In the data rows, zero lies at 4.5, halfway between 4 and 5.
Every row has a hidden score. In each pair, how much higher is the second row's than the first's? 10 means about the same, 20 much higher and 0 much lower. The score is a weighted sum of the row's numbers plus the product of two more (or one squared), each taken from its middle value.
[3 6 6 2 6 2 3 4 5 3 6 7 7 6 4]
[5 5 3 6 5 7 5 5 5 5 2 3 4 5 6] >> 6
[2 6 4 6 6 5 5 3 1 5 7 4 3 7 2]
[4 4 7 2 6 2 4 5 5 3 6 7 6 4 4] >> 8
[3 5 5 3 4 3 3 2 5 4 6 5 6 6 3]
[5 4 7 2 6 2 5 5 5 4 6 6 6 3 5] >> 9
[7 3 7 3 4 3 5 5 6 5 5 5 5 2 5]
[2 6 5 3 5 3 3 2 4 4 6 5 7 6 3] >> 11
[5 2 5 3 4 2 3 7 6 3 3 9 3 4 5]
[7 2 5 4 3 3 4 7 5 4 4 6 4 2 6] >> 10
[2 6 3 5 5 5 4 2 3 4 6 4 5 7 2]
[3 7 2 7 6 7 5 4 3 4 5 3 6 6 4] >> 8
[4 6 3 6 5 7 5 5 5 5 3 3 5 5 6]
[4 7 2 6 5 7 5 3 4 5 5 2 7 6 4] >> 11
[3 5 2 6 4 5 3 2 2 4 6 4 5 6 2]
[5 4 7 2 5 3 4 5 5 4 6 6 6 3 5] >> 11
[2 5 5 4 4 4 3 1 4 5 6 4 3 7 2]
[5 4 7 3 6 2 4 6 5 3 6 7 6 4 5] >> 6
[6 5 4 5 4 6 5 6 6 6 2 3 4 4 7]
[2 6 4 7 7 6 5 3 1 4 7 4 4 6 2] >> 13
[3 5 6 2 6 2 4 4 5 3 6 7 7 5 4]
[4 5 1 8 5 6 5 5 2 4 4 5 2 5 3] >> 10
[4 4 2 8 5 6 4 5 1 4 5 5 2 5 3]
[2 5 5 4 4 4 4 1 3 5 6 4 4 7 2] >> 19
[4 5 2 6 4 7 5 4 5 5 3 3 4 5 5]
[3 5 2 7 5 5 4 3 1 4 6 4 4 6 2] >> 10
[3 5 5 3 5 3 3 2 5 4 6 5 6 6 3]
[7 3 6 4 3 5 6 6 7 6 3 3 4 2 7] >> 9
[3 5 5 5 5 4 4 2 2 5 7 4 4 6 2]
[4 4 2 7 5 6 5 6 2 4 3 5 1 5 4] >> 10
[4 6 2 7 6 7 5 5 3 5 4 3 6 6 5]
[2 6 4 6 6 5 5 3 1 5 7 4 3 7 2] >> 12
[4 4 6 2 5 2 3 5 5 3 5 7 6 5 4]
[4 4 2 7 5 6 5 6 3 4 3 5 1 6 4] >> 11
[4 6 2 6 4 7 5 4 4 5 3 2 6 5 5]
[3 5 5 5 4 4 4 1 3 5 7 3 5 6 2] >> 12
[5 3 6 2 3 2 2 5 6 3 3 8 4 4 5]
[4 5 7 2 6 2 4 5 5 3 6 7 6 5 4] >> 15
[7 3 4 4 3 5 5 5 6 6 3 3 5 2 7]
[6 5 3 5 4 6 6 5 5 5 4 2 8 3 6] >> 16
[7 3 5 4 3 5 6 5 7 6 3 3 3 3 7]
[4 3 6 2 2 2 2 3 6 4 4 6 3 5 4] >> 10
[2 6 3 6 5 5 4 2 2 4 6 4 5 6 2]
[7 3 6 4 3 4 5 6 6 6 4 3 4 2 6] >> 7
[2 7 3 7 7 6 5 3 2 4 6 3 5 7 3]
[7 2 6 4 3 4 5 6 6 5 4 4 4 1 6] >> 13
[6 4 4 5 5 5 6 8 5 4 3 6 5 3 7]
[3 5 6 2 3 2 3 2 5 4 5 5 5 6 3] >> 16
[3 5 5 5 4 4 4 2 3 5 7 3 4 6 2]
[7 3 7 3 3 4 5 5 6 5 5 4 4 2 6] >> 5
[3 7 3 7 6 7 6 3 2 5 6 3 6 6 3]
[2 6 6 2 5 3 3 3 5 3 5 6 7 6 3] >> 12
[5 5 3 6 4 7 5 4 5 6 3 2 6 4 6]
[3 5 6 3 3 3 3 1 5 5 6 4 4 6 2] >> 13
[6 4 4 5 5 6 6 7 5 5 3 4 6 3 7]
[3 7 3 7 6 6 5 3 2 5 6 3 5 7 3] >> 13
[6 4 7 3 5 3 5 6 5 4 5 6 5 3 5]
[2 5 6 3 4 3 3 2 5 4 5 5 3 7 3] >> 8
[5 3 6 3 4 2 3 7 6 3 4 9 4 4 5]
[3 4 1 8 4 5 4 4 1 4 5 4 3 5 2] >> 18
[7 3 6 4 3 5 6 6 7 6 4 3 4 2 7]
[3 6 6 2 6 3 3 4 5 3 6 7 7 6 4] >> 12
[3 5 3 7 5 5 5 3 1 4 7 4 4 6 2]
[3 5 2 7 5 6 5 5 2 4 4 5 2 6 4] >> 5
[6 4 3 5 3 6 5 5 6 6 3 2 6 3 7]
[2 6 4 6 7 5 5 3 1 4 7 4 3 6 2] >> 13
[7 3 6 4 3 5 6 6 7 6 3 3 3 3 7]
[3 7 2 6 6 7 5 3 3 5 5 2 7 6 4] >> 14
[6 5 4 5 5 6 6 6 6 5 3 4 6 3 7]
[4 5 7 2 6 2 4 5 5 3 6 7 6 5 4] >> 14
[3 4 6 3 4 3 3 2 5 5 6 4 5 6 3]
[3 5 5 4 4 3 3 1 4 4 6 4 6 6 2] >> 14
[3 5 2 7 4 5 4 4 1 4 5 4 3 5 2]
[2 6 6 2 6 3 3 3 5 3 6 7 7 6 3] >> 11
[3 7 2 7 6 7 5 4 3 4 4 3 6 6 4]
[3 5 2 7 5 5 4 4 1 4 6 4 4 5 2] >> 11
[3 4 1 8 4 5 4 4 1 4 5 5 2 6 3]
[3 4 6 2 4 2 2 3 6 4 5 6 5 5 3] >> 14
[3 5 6 2 4 3 3 3 6 4 4 6 3 7 3]
[7 3 5 4 4 4 5 7 6 4 4 5 4 1 6] >> 4
[7 3 5 4 3 6 6 6 7 6 3 3 3 3 7]
[5 5 4 5 4 6 6 6 6 5 2 3 3 4 7] >> 6
[2 6 6 2 6 3 3 3 5 3 6 7 7 6 3]
[5 6 2 6 5 7 5 4 4 5 4 2 8 5 5] >> 5
[5 5 3 6 4 7 5 5 5 5 2 3 3 5 6]
[5 6 3 6 4 7 5 4 5 6 3 2 7 4 6] >> 12
[5 6 3 6 4 7 5 4 5 5 3 2 7 4 6]
[2 6 3 5 5 5 3 2 2 4 6 4 5 7 2] >> 11
[2 6 3 6 6 6 5 3 1 4 7 4 3 7 2]
[3 7 3 6 6 7 5 3 3 5 5 2 7 6 4] >> 13
[3 5 3 7 5 5 5 3 1 4 7 4 4 6 2]
[5 4 7 2 5 2 4 5 5 4 6 6 6 3 5] >> 3
[7 3 5 4 3 5 5 6 6 5 3 3 4 2 7]
[7 3 5 4 3 6 6 6 7 6 2 3 3 3 7] >> 13
[2 6 4 6 6 5 5 3 1 4 7 4 3 7 2]
[3 5 5 4 4 4 3 1 4 5 6 4 5 6 2] >> 7
[7 2 5 4 3 3 5 7 6 4 4 6 4 1 6]
[6 5 3 5 4 6 5 5 5 5 3 3 7 3 6] >> 11
[3 5 6 2 5 2 3 4 5 3 5 7 6 5 4]
[4 4 7 2 6 2 4 6 5 3 5 7 6 4 5] >> 9
[5 3 5 2 3 1 3 6 6 3 3 8 3 4 5]
[6 4 5 5 4 6 6 6 7 6 2 3 3 4 7] >> 5
[6 4 5 5 5 4 5 8 5 4 3 6 5 2 7]
[6 4 4 5 4 6 6 6 6 6 2 3 3 4 7] >> 10
[2 5 5 4 4 4 4 2 3 5 6 3 3 7 2]
[3 6 5 2 5 3 3 2 5 4 6 6 7 7 3] >> 2
[3 5 5 3 4 3 3 1 4 5 6 4 5 6 2]
[7 3 6 4 3 5 6 6 7 6 3 3 3 2 7] >> 7
[3 6 6 2 6 2 3 4 5 3 6 7 7 6 4]
[4 6 2 6 4 7 5 4 4 5 3 2 5 5 5] >> 11
[6 2 6 3 4 2 4 7 6 4 4 6 4 2 5]
[7 3 7 3 3 3 5 5 6 5 5 4 4 2 5] >> 14
[6 2 6 3 4 2 4 6 5 4 4 7 4 2 5]
[7 2 6 4 3 4 5 6 6 5 4 4 4 1 6] >> 8
[6 5 3 5 5 6 6 6 5 5 3 3 7 3 7]
[7 3 5 4 3 6 6 6 7 6 3 3 3 3 7] >> 10
[2 6 3 6 5 5 3 2 2 4 6 4 5 6 2]
[7 3 6 4 5 4 6 7 6 5 4 5 4 2 6] >> 9
[6 4 5 4 3 6 6 6 7 6 2 3 3 4 7]
[2 5 5 5 5 4 5 2 3 5 7 4 3 6 2] >> 12
[7 3 6 4 5 4 6 7 6 5 4 6 4 2 6]
[5 5 2 6 4 7 5 4 5 5 3 3 4 5 5] >> 10
[3 5 2 7 4 5 3 3 1 4 6 4 4 6 2]
[7 3 5 4 3 4 5 6 6 5 4 4 4 2 6] >> 11
[2 5 6 3 4 3 3 2 5 5 5 4 3 7 3]
[2 6 4 4 5 4 4 2 3 4 6 4 5 7 2] >> 11
[6 4 5 4 4 6 6 6 7 6 3 3 3 3 7]
[6 5 3 5 4 6 5 6 6 5 3 3 7 3 7] >> 6
[5 5 3 6 5 7 6 5 5 5 3 3 5 5 6]
[5 5 3 6 3 7 5 5 6 6 2 3 4 5 6] >> 15
[5 5 3 6 5 7 5 6 5 5 2 3 4 5 6]
[6 3 5 4 5 4 5 8 5 3 3 7 4 2 7] >> 7
[7 3 7 3 3 4 5 5 6 5 5 4 4 2 6]
[4 3 6 2 2 2 2 3 6 5 4 5 3 5 3] >> 12
[3 7 3 7 6 7 5 3 2 5 5 3 6 6 3]
[7 3 7 3 3 4 5 5 6 5 5 4 4 2 6] >> 4
[6 5 3 5 4 6 5 5 6 5 3 2 7 3 6]
[3 5 6 2 5 2 3 4 5 3 5 7 6 6 4] >> 13
[7 3 6 4 4 4 6 6 6 5 4 4 4 2 6]
[7 3 6 4 3 4 5 6 6 6 4 4 4 2 6] >> 8
[5 4 7 3 6 3 5 6 5 4 6 6 5 3 5]
[4 5 2 6 5 7 5 5 4 5 3 4 4 6 5] >> 14
[3 7 3 7 7 6 5 4 2 4 5 4 5 6 3]
[3 7 2 6 6 7 5 3 3 5 5 3 6 6 4] >> 10
[2 6 4 5 5 4 3 2 3 4 6 4 5 7 2]
[6 3 6 4 6 3 5 8 5 4 4 7 4 3 6] >> 6
[6 3 7 3 4 3 5 6 5 5 5 5 5 2 5]
[3 5 7 2 6 2 4 4 5 3 6 7 6 5 4] >> 8
[3 5 6 2 4 2 2 2 5 4 5 5 5 6 3]
[4 4 2 7 5 6 5 6 3 4 3 5 1 6 4] >> 10
[2 6 5 4 5 4 4 2 4 4 6 4 5 7 2]
[6 3 7 3 4 3 5 5 5 4 6 5 5 2 5] >> 6
[5 3 7 3 4 2 4 5 5 4 5 7 4 3 5]
[6 3 7 3 4 3 5 5 5 5 6 5 5 2 5] >> 8
[3 5 2 7 5 5 4 3 1 4 6 4 4 6 2]
[3 5 5 4 4 4 3 1 4 5 6 4 5 6 2] >> 7
[7 3 4 5 5 4 5 8 5 3 3 7 5 2 7]
[3 7 3 7 7 7 5 4 2 4 5 3 5 6 3] >> 11
[2 5 6 3 5 3 3 2 5 4 5 5 4 7 3]
[2 5 5 5 6 5 5 2 2 5 7 3 2 7 2] >> 11
[7 2 6 3 3 3 5 6 6 5 5 4 4 2 6]
[4 4 7 2 6 2 4 5 5 3 6 7 6 5 4] >> 13
[4 5 2 7 5 6 5 6 3 4 2 5 1 6 5]
[7 3 6 4 3 5 6 6 6 6 4 3 4 2 7] >> 8
[3 5 6 2 5 2 3 4 5 3 5 7 6 5 4]
[5 5 3 6 3 7 5 5 6 5 2 3 3 5 6] >> 8
[2 5 5 5 5 5 5 2 2 5 7 4 2 6 2]
[5 5 3 6 5 7 5 6 5 5 2 3 4 5 6] >> 9
[3 6 6 2 6 3 3 4 5 3 6 7 7 6 4]
[4 4 6 2 5 2 3 5 6 3 4 8 5 5 4] >> 12
[7 4 4 5 3 6 5 6 6 6 3 3 5 2 7]
[5 3 6 2 4 2 3 6 6 3 3 8 4 4 5] >> 13
[3 4 2 8 5 6 4 5 1 4 4 5 2 5 3]
[7 3 5 4 3 6 6 6 7 6 3 3 3 3 7] >> 7
[6 3 7 3 5 3 5 6 5 4 5 5 5 2 5]
[3 5 5 3 4 3 3 1 4 4 6 4 6 6 2] >> 13
[4 3 6 2 2 2 2 4 6 4 3 7 2 5 4]
[4 3 6 2 4 2 2 5 6 3 3 8 3 5 4] >> 13
[6 3 6 3 5 3 5 8 5 3 4 7 4 3 6]
[5 6 3 6 5 7 5 5 5 5 3 3 5 5 6] >> 8
[4 5 2 6 4 6 5 5 4 5 2 4 2 6 5]
[6 3 5 4 3 6 6 6 7 6 2 3 3 3 7] >> 11
[6 3 6 4 5 4 6 7 6 4 4 6 4 2 6]
[4 5 2 7 5 6 5 5 3 4 3 5 2 6 4] >> 13
[3 5 2 6 5 5 4 2 2 4 6 4 5 6 2]
[2 6 5 6 6 5 5 2 2 5 7 4 3 7 2] >> 12
[4 6 2 6 5 7 5 5 4 5 3 3 5 5 6]
[7 2 6 3 3 4 5 6 6 5 5 4 4 2 6] >> 4
[2 6 4 6 7 6 5 3 1 4 7 4 3 7 2]
[3 5 5 3 4 3 3 1 4 4 6 4 6 6 2] >> 13
[3 5 2 6 4 5 4 3 1 4 6 4 4 6 2]
[3 5 5 5 4 4 4 2 3 5 7 3 4 6 2] >> 15
[3 7 3 7 7 6 5 3 1 4 6 4 4 7 3]
[7 3 4 5 4 5 5 7 5 5 3 4 5 2 7] >> 5
[3 4 1 8 4 5 4 5 1 4 5 5 2 5 3]
[3 6 6 2 6 2 3 4 5 3 6 7 7 6 4] >> 11
[7 3 7 3 4 3 5 5 6 5 5 5 5 2 5]
[3 5 2 6 4 5 3 2 2 4 6 4 4 6 2] >> 2
[6 5 4 5 5 6 6 6 5 5 3 4 6 3 7]
[4 5 7 2 6 2 4 5 5 3 6 7 6 4 4] >> 12
[6 3 5 4 5 3 5 9 5 3 3 8 4 2 6]
[5 4 7 3 5 3 5 5 5 4 6 6 6 3 5] >> 9
[3 5 7 2 6 2 3 5 5 3 5 7 6 5 4]
[7 3 6 4 3 5 6 6 6 6 4 3 4 2 7] >> 6
[7 3 5 4 3 5 5 6 6 5 3 3 5 2 7]
[6 4 4 5 4 6 6 6 7 6 2 3 3 4 7] >> 11
[5 4 7 3 5 3 5 6 5 4 6 6 5 3 5]
[4 6 2 6 4 7 5 4 4 5 3 3 5 6 5] >> 12
[3 5 5 4 4 4 4 1 3 5 7 3 4 6 2]
[4 4 2 8 5 6 5 6 2 4 3 5 1 5 4] >> 11
[4 4 7 2 6 2 4 5 5 3 6 7 6 4 4]
[3 4 1 8 5 6 4 5 1 4 4 5 2 5 3] >> 9
[6 4 4 5 4 6 6 6 7 6 2 3 3 4 7]
[7 3 6 4 5 4 6 7 6 5 4 6 4 2 6] >> 11
[6 6 3 5 4 7 5 4 5 5 4 2 8 4 6]
[2 6 4 5 5 4 3 2 3 4 6 4 5 7 2] >> 14
[4 7 2 6 5 7 5 4 4 5 4 2 7 6 5]
[4 5 2 7 5 6 5 6 3 4 3 5 1 6 5] >> 8
[6 4 4 5 4 6 6 6 6 6 2 3 3 4 7]
[3 5 7 2 6 2 4 4 5 3 6 7 7 5 4] >> 13
[5 6 3 6 5 7 5 5 5 5 3 3 5 5 6]
[7 4 5 4 3 6 6 6 7 6 3 3 3 3 7] >> 10
[2 6 4 6 7 6 5 3 1 4 7 4 3 7 2]
[5 4 7 3 6 3 5 6 5 4 5 6 5 3 5] >> 9
[3 7 3 7 6 6 5 3 2 5 6 3 5 6 3]
[6 5 3 5 3 6 5 5 6 5 3 2 7 3 6] >> 9
[2 6 5 3 5 4 3 2 5 5 5 5 4 7 3]
[2 5 4 6 5 5 4 2 2 4 6 4 4 6 2] >> 5
[4 4 6 2 4 2 3 3 6 4 5 6 5 5 4]
[5 6 2 6 5 7 5 3 4 5 4 2 8 5 5] >> 11
[5 4 7 3 5 3 5 6 5 4 6 6 6 3 5]
[6 5 3 5 4 7 5 5 6 6 3 2 6 4 6] >> 11
[3 5 5 2 5 3 3 2 5 4 5 6 7 6 3]
[2 5 5 5 5 5 5 2 2 5 7 4 3 6 2] >> 10
[4 5 7 2 6 2 4 5 5 3 5 7 6 5 4]
[7 3 6 4 4 5 6 6 6 6 4 4 4 2 7] >> 4
[4 4 7 2 6 2 3 5 5 3 5 7 6 5 4]
[8 2 5 4 3 4 5 6 6 5 4 4 4 1 6] >> 7
[5 5 3 5 4 7 5 6 6 5 2 3 4 5 6]
[7 3 6 3 3 3 5 6 6 5 5 4 4 1 6] >> 3
